In the rows, zero is written as 100.
Each path is a new rotation, seen through one point. The rows after it are directions, each followed by how far the rotation turns it, in degrees each step (0 if it stays put).
Each turn is a multiple of 5 degrees from 10 to 175, or 0.
Each row of a path follows its step; steps can be skipped.

step 3: [ 90, 105, 114, 110, 102, 111, 123, 107,  67, 137, 132, 108,  97,  80, 111,
  64, 104, 112, 100, 126,  77,  94, 116, 113,  95, 122,  71, 107, 124,  96,
 104,  98, 118, 113,  95,  87,  87,  85,  93, 123,  82, 101, 105,  97, 101,
  91,  98,  96,  99,  84,  90,  79,  90, 107, 106, 105, 122,  94,  84, 111,
  91,  97,  89,  91, 119, 104, 105, 106,  85, 115, 101, 106,  84, 109, 101,
 132,  71,  98]
step 4: [ 86,  97,  83, 130,  94,  96,  99, 114,  99, 112,  96, 102,  71,  82, 108,
  83,  72, 100,  91, 111,  83, 102,  92,  98,  98,  81,  90, 115, 109,  97,
  78,  96,  98,  58,  76,  92,  83,  86,  84, 103,  79, 110,  97, 108,  78,
 100,  98,  95,  98, 103,  87,  85,  71, 105, 106,  98,  84, 101,  95, 121,
  94, 107,  87,  81,  80, 119,  94,  96,  81, 122,  76,  84, 107,  62, 130,
 106, 105,  86]
step 9: [ 92,  79, 100,  94, 101, 112,  89, 115,  81, 101, 112, 105,  74,  89,  98,
  81,  85,  86, 117,  78, 110,  69, 113, 108, 104, 120,  91,  77, 112, 103,
 101,  96, 114,  87,  76,  90, 113,  72,  95,  98,  94, 114, 125, 141,  99,
 102, 121,  98, 111, 121,  86,  71,  97,  88, 109, 103,  86, 112, 101, 115,
 113, 123,  98, 108,  90, 111, 114,  96,  71,  85,  91, 102,  80,  75,  84,
  98,  83,  98]
step 12: [ 92, 111, 120,  89,  95, 114, 111, 114,  69, 116, 123,  87,  57,  87,  85,
  66,  85,  96,  98,  88,  95,  96,  93, 114, 112,  85,  89, 112, 115, 113,
  86,  84, 102, 105,  75,  77,  98, 111,  98,  99, 103, 107, 115, 122, 106,
  64, 103,  90,  92, 112,  84,  79,  77,  99,  91, 113, 117, 117,  86, 109,
  99, 107,  83, 102,  69, 105, 113, 111,  71, 109,  95,  99, 105,  84, 111,
 110, 102, 108]
step 14: [ 87,  77, 100, 112, 103,  88,  82,  90,  58,  91, 110, 106,  82,  97,  95,
 101, 111,  83, 100, 104, 110,  70, 100,  91,  90, 100,  94,  99, 132,  99,
  94, 120, 109,  83,  95,  86, 102,  77,  87, 136,  75, 125,  94,  93,  81,
  81,  99,  78,  93,  85, 107,  94, 118, 107,  76, 102, 103,  88,  86, 122,
 116, 111,  99,  97,  88, 104,  82,  76, 119, 100,  82, 112,  86,  90, 104,
  82,  80,  87]
step 20: [ 95,  90, 111, 126, 105,  98, 119,  92,  85, 117,  96,  92,  72, 111,  83,
  77,  60, 115, 111, 106,  90,  90,  87,  93, 118,  99, 106, 116, 115,  83,
  86,  98,  97,  73,  90,  80,  96,  80,  77, 112, 105, 130,  88, 102, 101,
  82, 135,  98,  80, 135,  99,  87,  85, 111,  96,  93, 114, 100,  93,  94,
  99,  85,  81,  92,  98, 106,  95,  73,  82,  96, 116, 104, 106,  91, 117,
 122, 103, 101]
step 22: [103,  72,  94, 100,  96,  89, 100, 103,  85,  86, 118, 127,  75, 100,  90,
  95, 105, 106,  99, 107, 109,  71, 101, 127,  96, 109,  86,  99, 125, 122,
  77, 113, 114,  96,  85, 120, 101,  83, 108, 127,  88,  79, 102, 122,  94,
  97, 112, 102, 101,  80,  77,  73,  97, 111, 101,  89, 103, 102,  83, 126,
 120, 121, 104,  66,  68,  86,  95,  98,  97, 115, 112,  84, 107,  77, 106,
  89,  95, 100]
step 25: [ 86,  77, 100, 111,  97,  99,  95, 127,  82,  92, 107, 100,  77, 101, 115,
  86, 106, 107,  97,  75,  99,  77,  87, 101, 108, 105, 111,  96, 143, 108,
  79,  76, 124,  72,  83, 114, 100, 103,  84,  95,  83,  97, 111, 125, 117,
  91, 115, 109,  78,  81,  84,  77,  77, 115, 102,  84, 101,  98, 117, 121,
  91,  92, 106, 117,  78,  98, 105,  87,  86,  97, 105,  88, 108,  73,  93,
 107, 100,  75]
Directions:
[ 96, 105,  99,  92, 105, 100, 102,  96,  99, 102,  98, 103,  95,  99,  98,
 101,  99,  97,  97, 102, 105,  99,  98, 102,  93, 105, 103, 101,  98,  99,
 105,  95,  97,  94, 102,  95, 102,  95,  99,  99, 105, 100, 102, 103, 105,
 101, 106, 101, 101, 109,  97,  97,  99, 106, 101, 101, 104, 100,  97, 103,
  99, 101, 101, 105, 106, 101, 102, 100, 100, 100,  99, 100, 102, 107, 101,
  95, 102, 103] | 100
[101,  97, 102,  96, 100, 100,  95, 100,  97, 109,  95,  97, 102, 100,  96,
 104,  94, 102, 103,  95, 102, 101, 101,  97, 101, 100,  99, 104, 100,  94,
 101, 100,  97, 107, 103,  99,  95, 101, 102,  97, 104,  98,  99, 102,  99,
 101, 100,  98,  97, 105,  98,  99, 100,  99, 103, 104,  94, 110,  99,  99,
  98, 104,  96, 101,  99, 104,  97,  95,  95,  94, 101, 100, 103,  94, 104,
 101, 105, 102] | 95
[107, 102, 103, 106, 105,  95, 101, 105, 102, 103, 103, 104,  97, 102,  98,
 102, 104,  95,  98, 101,  99, 103, 100,  99,  98, 101,  99, 108, 102, 102,
  99,  94, 102, 103, 100, 101,  98, 102, 103, 102,  98,  99,  98, 104,  96,
  96, 101,  96,  97, 106, 101, 102,  99,  97,  98, 100, 103,  97,  96,  95,
  94,  94,  96, 105, 105, 101, 101,  97, 103, 100, 103,  99,  99, 101,  97,
 110, 104, 101] | 85
[103, 100, 106, 103, 104, 101, 104,  97,  99, 106, 105,  98, 102, 102, 100,
  98,  97, 102, 104,  99, 100, 107, 103,  99, 103,  98, 100,  97, 103,  97,
 105,  97, 102,  96,  99,  99,  98, 106, 103, 100, 101,  96,  98,  91, 100,
  97,  99, 104,  99, 100, 101,  92,  96, 104,  95,  97,  96,  98,  97, 100,
 102,  98, 106, 103, 101,  94,  96,  99, 101,  96,  98, 105, 100, 106, 105,
  99,  98, 105] | 85
[107,  99, 100,  99, 101, 104,  95,  97,  98,  99, 107,  98, 108, 102, 100,
 101, 105, 102, 103, 104, 100,  98, 101, 101,  99, 100, 100, 105,  95,  97,
 105, 101,  95,  95, 102,  98, 100, 101, 100,  98, 100,  95,  99,  99,  94,
  99, 106,  98,  98,  95,  95,  99,  99,  98, 101, 107, 104, 100, 103, 101,
  92, 101, 103,  97, 103, 100,  96, 105,  98, 102, 102, 102,  94, 102,  96,
  97, 106,  95] | 135

step 0: [116, 111,  86,  94, 125,  95,  97, 108,  91, 113, 106, 121,  97,  99,  66,
 112, 113, 113, 112, 114, 115, 105, 113, 101, 124, 113,  83, 111, 120, 106,
 123, 106, 103,  84,  83, 116, 106, 128,  88, 109,  84,  97,  90,  91,  73,
 100, 104, 107,  85, 114,  97,  83, 105, 115, 116, 111,  83,  82, 117, 104,
  96,  72,  95, 120,  84, 109, 119,  80, 104,  76, 125,  85, 128,  95,  86,
 119,  72, 102]
step 10: [116, 101,  85,  88,  92,  94, 111, 121,  92, 115, 116, 101,  94, 121,  95,
 114,  99, 116, 101,  91, 122,  81,  96, 102, 101, 106, 104, 110,  91, 150,
 105,  95, 108,  73, 130, 103, 110, 110, 110, 101,  90, 124, 102,  93,  88,
 105, 119,  89, 113,  87,  63, 116, 120,  82, 106,  81,  89,  93,  91,  92,
 117,  84,  85, 104,  78, 114,  64, 111,  93,  80,  86,  88, 106,  94, 110,
 102, 100, 129]
step 11: [ 91, 121,  99,  98, 106,  84, 122, 128, 113,  78,  92,  71,  78,  95,  93,
 114,  88, 122, 107,  90,  95,  92,  89, 116, 109,  84,  95,  91,  94, 123,
 118,  65,  71, 101,  82,  98, 105,  87, 110,  94, 108,  88, 115,  87,  88,
  83,  85, 104, 127,  79,  97, 103,  96, 117, 130, 110,  80,  90,  90,  99,
  96, 120, 110,  72, 108,  91,  87,  89, 109,  88, 131, 121, 118,  88,  97,
 110,  95, 111]
step 25: [ 90,  83, 111,  74, 107,  85,  79,  94,  91,  94,  94, 122, 106,  82,  65,
 105, 114,  94,  97,  91, 103,  97,  92,  90,  91,  91, 118,  85, 115,  85,
  89, 108, 123, 108,  74, 105,  70, 111, 103, 112,  80, 130, 124, 102,  98,
 108,  90, 102,  78,  78,  84, 101, 121, 113, 114,  80, 111,  94,  96, 121,
  83, 105,  84, 101,  81, 112,  88,  88,  88,  86, 101, 108,  64,  92, 125,
 103,  79,  93]
step 27: [114,  91, 104, 105, 119,  79, 104, 113,  96,  95, 133,  85, 101, 114,  75,
 105, 125,  97,  68,  92, 106,  97,  88, 124, 117, 120, 109,  89, 107, 115,
 105,  94, 101,  86,  88, 104, 127,  89,  88,  73,  82, 120, 117,  95, 121,
 104,  97,  77, 121, 131,  93,  90, 104, 101, 108,  94,  86,  98,  66,  92,
  87, 104, 110, 113,  76, 101,  97,  97, 103,  62,  88, 110,  84,  94, 102,
  99,  78, 112]
step 28: [ 88, 110, 100,  88,  98,  87,  98, 121, 109,  89,  90,  93,  81, 100,  92,
 125,  98, 145, 101, 104,  83, 100, 104, 106,  86,  89, 119,  99,  86, 130,
 111,  78, 107,  85, 105,  90, 101, 101, 101,  77, 126,  92, 119,  86, 106,
  87,  83,  89, 111,  71, 126,  98,  73,  77,  96,  87,  97,  96, 136, 103,
 110, 102,  92, 121,  88,  99, 112,  95,  84,  84,  80, 114,  92, 112,  84,
  94,  71,  91]
step 35: [101,  80, 113, 133,  95, 106,  88, 104, 105, 103,  84,  93, 114, 119,  86,
  94, 128, 105,  92, 114, 106,  97, 119, 110, 101, 102, 101, 106, 112,  94,
 104, 105, 103,  73,  69, 120, 113, 116, 108,  76,  91, 120, 101,  88,  84,
 109, 119,  99, 102,  72,  91,  88,  96,  85, 124,  81,  91, 140, 118,  98,
 103,  67,  99,  83, 118, 120, 107,  91,  88,  97, 103, 105,  87, 128, 133,
  88, 104,  93]
step 37: [ 96, 117, 100, 112, 103,  88, 112,  97,  63,  88,  96,  91, 121, 129,  95,
  95,  87, 102, 101, 102, 106, 115,  64, 135, 109, 103,  99,  60,  93, 100,
  92, 127, 106,  90, 120, 108,  83,  98, 109, 104,  90,  93,  98,  95,  75,
 113, 108,  80,  95, 102,  74,  93, 104,  96, 102, 105,  78,  96, 111, 100,
  98,  73, 109, 119, 102,  87, 107,  95, 117,  71, 109,  87,  90, 130, 122,
  95, 118, 110]
Directions:
[101, 100, 101, 101, 106,  93, 106,  97, 102, 100, 101, 101,  93, 104,  96,
  99,  94, 107, 102, 104, 102,  95,  99, 102, 100, 103, 101,  97,  95, 102,
 101,  97, 102, 100, 104, 103, 104,  98,  99,  96,  98, 100, 104,  98,  98,
 104,  98,  98,  99, 101,  97,  95, 101,  96, 101, 102,  96,  96, 105,  92,
  98,  98,  92,  96,  95, 101, 103, 103, 105, 101, 102, 103, 101, 105,  98,
  99, 102, 101] | 40
[109, 100, 100,  99,  97,  98,  99, 101, 103,  98, 101, 100, 103, 101,  96,
 100, 100,  97, 100,  94, 100,  99, 102, 106, 101, 101, 103, 102,  93,  95,
  96, 101,  93, 100, 100, 101,  99, 101, 107, 101, 107,  97,  98, 101,  98,
  95,  99,  99,  99, 107,  97, 102,  97,  97,  99, 100, 103,  99, 106, 100,
 101,  96, 100, 102,  98,  92, 100,  98,  98, 100, 105, 104,  93, 105,  93,
  96, 103,  97] | 45
[103, 101, 104, 106, 101,  98,  99,  97,  96,  99, 105, 101, 100, 101, 100,
 100, 105,  97,  97,  93,  99, 106,  96, 102, 101, 102, 105,  97,  98,  96,
 101,  98, 102,  95, 102, 107, 104, 101, 103,  96, 102, 103, 103, 107,  97,
 100, 100, 100, 104,  95, 100,  95,  96, 102,  99, 101, 105, 105,  97, 103,
  97, 104,  99,  95,  98, 103,  97, 101, 106, 102,  98,  99, 100, 101, 105,
  97, 100,  91] | 140
[102, 101, 107, 100,  93, 101,  99, 104,  99, 100, 100, 105,  97,  98, 101,
 105,  95, 100,  99, 106,  91,  95,  99, 103,  97,  98, 105,  97, 100,  95,
  97, 101, 106, 100, 101, 101, 104,  94,  97,  97, 103, 104,  97, 101,  99,
 104, 102,  98,  99, 107, 101, 101,  98, 103, 101,  99,  96, 105,  92, 101,
 101, 101,  97, 106,  95,  99,  97,  99, 102, 100,  98, 100,  99,  99,  95,
 101, 102, 102] | 60
[ 95, 100, 101,  98, 102,  96, 101, 103, 103,  98, 103, 100, 102, 100,  95,
 104, 101, 103, 100, 100, 101,  99,  96,  96,  94, 103, 102, 101,  95, 104,
  98, 100,  95,  95,  99, 107,  99, 102, 103, 106,  99, 104,  96,  97, 105,
 107, 103,  96, 105,  99, 107, 102,  95, 102, 102,  98, 103,  93,  92, 103,
 103, 101,  97,  97, 104,  98, 104, 106,  99, 102, 101, 101,  97, 101,  97,
  98, 100, 103] | 20
[100, 108, 106, 100,  98, 102, 103,  99,  96, 100,  91, 104, 106,  93,  98,
  98,  95, 100, 101,  97, 100, 100, 104, 100,  98, 101,  91,  98, 100, 102,
 103,  96,  95,  97, 102, 103, 101,  99, 100, 102, 100, 100, 105,  97,  98,
 100,  98,  93, 103, 100, 101, 102,  95,  91, 103, 102,  99, 106,  99, 100,
  96, 104, 100, 101,  99,  98, 107,  96,  97, 102,  98,  99, 102,  97,  99,
 100, 101,  96] | 170
